One turning vector, and how many steps it has turned
The counts run from 0 to 221.
[117 176 123 139 158  98 160 160 171 155 150 136 139 108 106 180 128 129
 121 159  90 140 111 139 175 157 153 101 144 111 158 117  95 154 129 175
 134 116 126 126  82 144 163 114  92 139 160 125 146 125 105  95 161 135
 131 171  88  99 101 136 172  95 110 117 120]
203
[120 163 123 118 151  90 171 147 162 127 173 133 119  97  95 171 150 152
 105 101  94 130 114 157 125 135 139 113 191 142 107  73 137 124 111 126
 149 101 141 147 132 141 174 105 139 192 128 100 141 110 108 110 129 142
  82 113 134 107 180 171 167 143 128 119 157]
169
[173 145 100 116 137  89 130 183 128 147 176 134 141  86 108 159 100  87
 111 128  67 123  94 106 145 146 160 134 141 107 129 117 102 147 126 111
 155 127 123  96  68 125 148 122 117 172 122 143 136 100 114  72 126 149
 115 170 116 119 167 126 111 146 141  95 109]
134
[ 56 146 161 111 123 128 148 137 149 133 151 119 183 145 141 159 148 140
 118 164 142 162 131 176 143 116  74 101 164 154 132 136 169  81 141 140
 105 119 107  90 141 126 131  95 117 141 122 129 136  98 112 107 148 118
 160 115  94 154 118 133 175 113 117 136 186]
15
[154 138 128 131 158 128 123 135 153 143  95 119 111 181 136 129 148 161
 156 116 134 173 143 133 127 129 129  77 117  96  98 139 133 139 138 139
 127 146 115  76 130 175 153 105 125  60  87 112 139 102 158 165 125 135
  59  71  94 156 115 123 116 119 135 154 160]
176
[128 137 117  72 132 137 132 168 104 164 102 106 193 106 119 109 101 131
 165 150 134 158 114 108 123 109 152  94 149  94 122 145 123  84 134 149
 153 148  91  60 115 145 112 109 111 144 124 122 105 134 123  95 129 131
 132 177  81 157 112 153 112 133 133 105 179]
12
[157 147 119 113 124  76 148 133  97 131 168 139 143 144 101 184 126 107
 115 160  52 128  99 135 135 143 171  95 160 103 120 128 131 108  98  98
 103 147 126  88  88 145 166 108 104 152 142 143 120 116 116 106 149 114
 120 192 113 147 129 136 177 124 143 101 132]
207
[184 174  84 125 158  88 140 170 143 153 142 123 115 104 104 136 146 142
 151 110  59 124  95 118 114 149 189  92 143 102 102 104  70 134 145 154
 162 138 116 116 115 154 149 146 111 133 132 103 119 147 119 113 109 144
  61 163 141 132 144 143 110 118 117 105 107]
185
[120 150 141 140 136  91 126 153 153 154 131 134 134 141 132 192  91 115
 115 173  71 161 117 133 162 180 144  97 122 116 144 118  96 157 126 163
 128 102 125  89  91 148 182 111 109 143 146 146 105 102 120 114 171 143
 128 157  61 108  95 117 164 106 136 130 122]
65
[140 137 149 158 125  83 124 157  97 141 124 101 147 167 134 124 131 143
 151 157  92 142 120 151 119 156 132  69 116 126  92 138 134 128 120 122
 102 160 123  53 105 182 131 115 131  51 118 143 122 119 163 164 113 101
 102 109 124 131 116  90 167 116 125 132 130]
193
[ 85 129 140 161 127  85 142 102 132 118 192 133 134 182 145 168 149  79
  63 156  68 110 117 147 151 156 123 139 127 125 124 136 129 113 108  95
  89 123 100 112 104 115 172 114 117 121 128 152 145  85 115  99 132 130
 140 142 140 166 126 113 186 144 135 130 118]
70
[123 138 137  87 132 108 122 142 119 118  91 126 132 152 125 124 105 163
 116 139 133 177 133 145  55 112  88  96 126 146 134 114 143  75 137 131
 169 117 118 101 176 139 136 134 145 168 111 130  79 105 143 161 116 160
  98  92  82 174  99 148 114 140 147 174 186]
102
[100  98 113 146 113 139 104 128  81 135 138 103 181 168 164  63 117  96
 121 147 124 135 142 104 120 142 127 126  82 108 118 176 117  96 123 112
 118 164  79  76 123 132 123 139 135  85 116 140 122 131 159 110  88 135
 151 146 147 181 115  97 127 123 117 131 128]
72
[ 71 157 149 134 124 106 135 173 163 154 165 111 184  85 118 148 112 131
 112 179 104 140 121 163 168 154  97 107 153 153 136 119 110 136 132 156
 131  96 122 109 119 130 111  97 107 159 144 149 132 132  91 103 163 112
 165 135 105 105 123 124 190  99 112 112 132]
204
[ 53 110 148 172 110 117 113 125 128 129 183 105 166 164 173 104 146  66
  92 158 111 121 135 145 134 142  94 139 115 142 124 167 117  91 130 102
 100 127  91  82 122 117 135 121 124 126 100 155 130 104 130 106 105 132
 165 102 170 173 127  95 172 128 110 132 127]
71
[141 145 143 102 131 101  96 136 126 139  68 126 134 175 118 125 102 139
 143 158  74 151 115 127 105 137 122  83 112  87 104 171 106 125 121 125
 138 146 109  74 150 150 110 134 109 104  95 151  81 105 162 166 127 131
  87 136  87 156 105 112 109 106 162 153 157]
51
[144 144 132  98 116  92 123 166  55 161 130 113 179 118 110 142  93 138
 140 168  62 142 100 137 108 151 172  72 147 123 125 129 132  99 113 112
 117 150 113  69 100 172 116 112 126 141 153 130 105 143 136 115 130 114
 128 193 102 137 113 126 156 126 136 114 136]
206
[ 37 146 139  86 137 141 145 160 137 154 122 108 198  79 108 103  94 184
 121 135 128 171 150 153 137 117  88 111 167 135 127 127 136 120 120 147
 151 112 118 142 165 121 109 101 141 185 135 113 110 147 112 137 127 127
 125 112 104 115 160 151 159 126 118 121 180]
28
[ 58 152 125 115 173 149 160 140 174 160 135 130 162  96 104 135 114 175
 115 110 124 169 171 137 178 139 115 110 165 103 138 113 119 159 114 173
 141 107 131 146 134 112 162  92 125 172 123  95 144 119  97 103 155 123
 101 122 108  96 150 163 155 123 125 119 162]
27
[168 132 113 124 116 109 121 166 131 146 128 106 154 145 167 163 108 101
 155 165 121 160 107 122 118 125 132 100 105 128 129 115 117  97 161 151
 139 132  80  26  83 166 137 115 123 113  96 158 107 102 146 106 135 173
 146 132  81 177  93 113  87 133 122 124 147]
137
[108 163 132  92 147 115 170 113 173 124 146 141 152 146 111 195 147 128
 110 149 109 153 127 166 175 108 116 109 177  99 149 124 147 107 125 151
 112 128 119 104 100 112 155  96  90 157 120 132 142  88 103 101 169 136
 134 153  78 156 107 155 172 117 152 121 188]
14
[181 142 111 136 131  95 102 160 130 121 119 123 112 178 133  90 147 112
 118 147 113 115 114 124  88 127 128 110  89 111 117 163  97  99 148 110
 152 158  96  70 130 142 102 153 108  67  89 148 111 103 162 151  83 153
  91 126 109 179  99 108  84 131 129 162 135]
124
[112 176 160 125 133  64 120 153 188 111 145 131 127 157  96 168 152 134
  94 182  82 121  92 181 133 126  98  90 157 149 125 146 115 132 138 127
 126 114 123 113 165 125 113 104 100 136 109 153 119  85 114 145 131 119
 111 107 104 132 130 110 171 101 143 141 157]
191
[125 133  92 177 150 125 125 160 128 175 137 104 139 125 148 101 119  95
 147 130  79 139 132  89 139 178 173 110  73  84 118 121  53 152 135 166
 145 138  84 101 107 156 164 152 119 101 141 113 122 154 141 100 116 145
 106 155 148 128 111 103 110 108 105 120  88]
60
[108 163 135 128 165 119 129 141 182 117 139 138 124 147  81  97 153 165
  90 123 118 125 149 161 153 139  93 108 156 112 125 177 123 161 109 100
 137 141 145 148 161 107  99 111 120  89  90 136 164  91 129 165 120 102
  67  80 124 114 170 129 158 117 136 136 154]
178
[140 171  93 134 187 155 177 135 186 147 139 141 105 142 101 131 161 167
 120  92 147 158 163 122 158 143 143 121 134  91 167 118 124 132 129 167
 162 144 136 152  95 133 177 114 119  85 124  90 176 122 120 115 141 143
  77 123  96 122 127 168 132 145 112 139 150]
164
[ 75 152 126 123 145 145 146 120 158 103 141 138 169 167 120 105 182 124
  97 170 145 123 144 145 149 102  95 123 136 102 146 186 120  72 140 138
 115 148  92 103 143  93 103 130  89 110 114 135 147 108 116 107 116 119
 147 145 136 189 110 126 161 100 108 144 167]
213
[ 74 132 129 146 116 130 125 160 118 126 203 101 165 120 124  78 143 116
  79 156 159 117 139 148 143 147  92 155 123 146 162 158 160 111 106  86
 129 152 130 112  92 114 103 104 137  94 122 145 171 105 129  95  97 118
 157 110 156 131 168 124 184 152  98 130 135]
144
[104 154 116 148 126 101 119 156 136 113 182 116 162 152 101  80 191 107
  92 159  95  94 109 151 118 121 122 111 129 149 115 167 102  93 128 102
 113 154 111 108 155 117  74 137 105  99 120 143 132 133 123 115  66 115
 124 127 187 161 135  99 168 103 107 127 124]
196
[138 123  84 136 145 132 116 123  85 141 140 128 150 169 130  88 124  80
 109 136 104 120 155 103 135 154 162 135  88  52 144 187  98 118 110 105
 136 165 105  90  80 134 142 148 104  85 117 140 152 113 140  96 101 130
 114 202 131 173 113 130 124 141 136 132 125]
73
[148 126 107 107 135 115 149  92 105 118 114 146 129 183 157 171 122 100
 119 125 105 163 144 111 113 120 158 121 124  82 138 127 134  79 120 123
 130 142  79  79 109 140 201 124 116 129 106 124 120  97 139 108 137 175
 126 162  90 198  90 150 116 153 156 145 171]
86
[122 119 105 126 160 143 147 111 144 121 172 128 123 158 128 132 157 121
 102  88 137 138 170 121 177 131 127 139 137  77 130 150 154 146 105 102
 115 143 115 108  83 129 172  93 123  85  88 116 195  81 119  91 117 139
  98  99 147 159 177 147 128 157 134 109 159]
160
[119 112 127 117 122 114 127 161  88 150 135  91 172 110 144 133 114 147
 160 104 115 170 117 136  97 124 145  89 159 152  53  87 151 102 144 129
 155 125  94  67 148 175 157 106 169 142 109 111 112 130 138 128 102 147
 100  68 159 134 167 129 110 143 125 111 163]
171
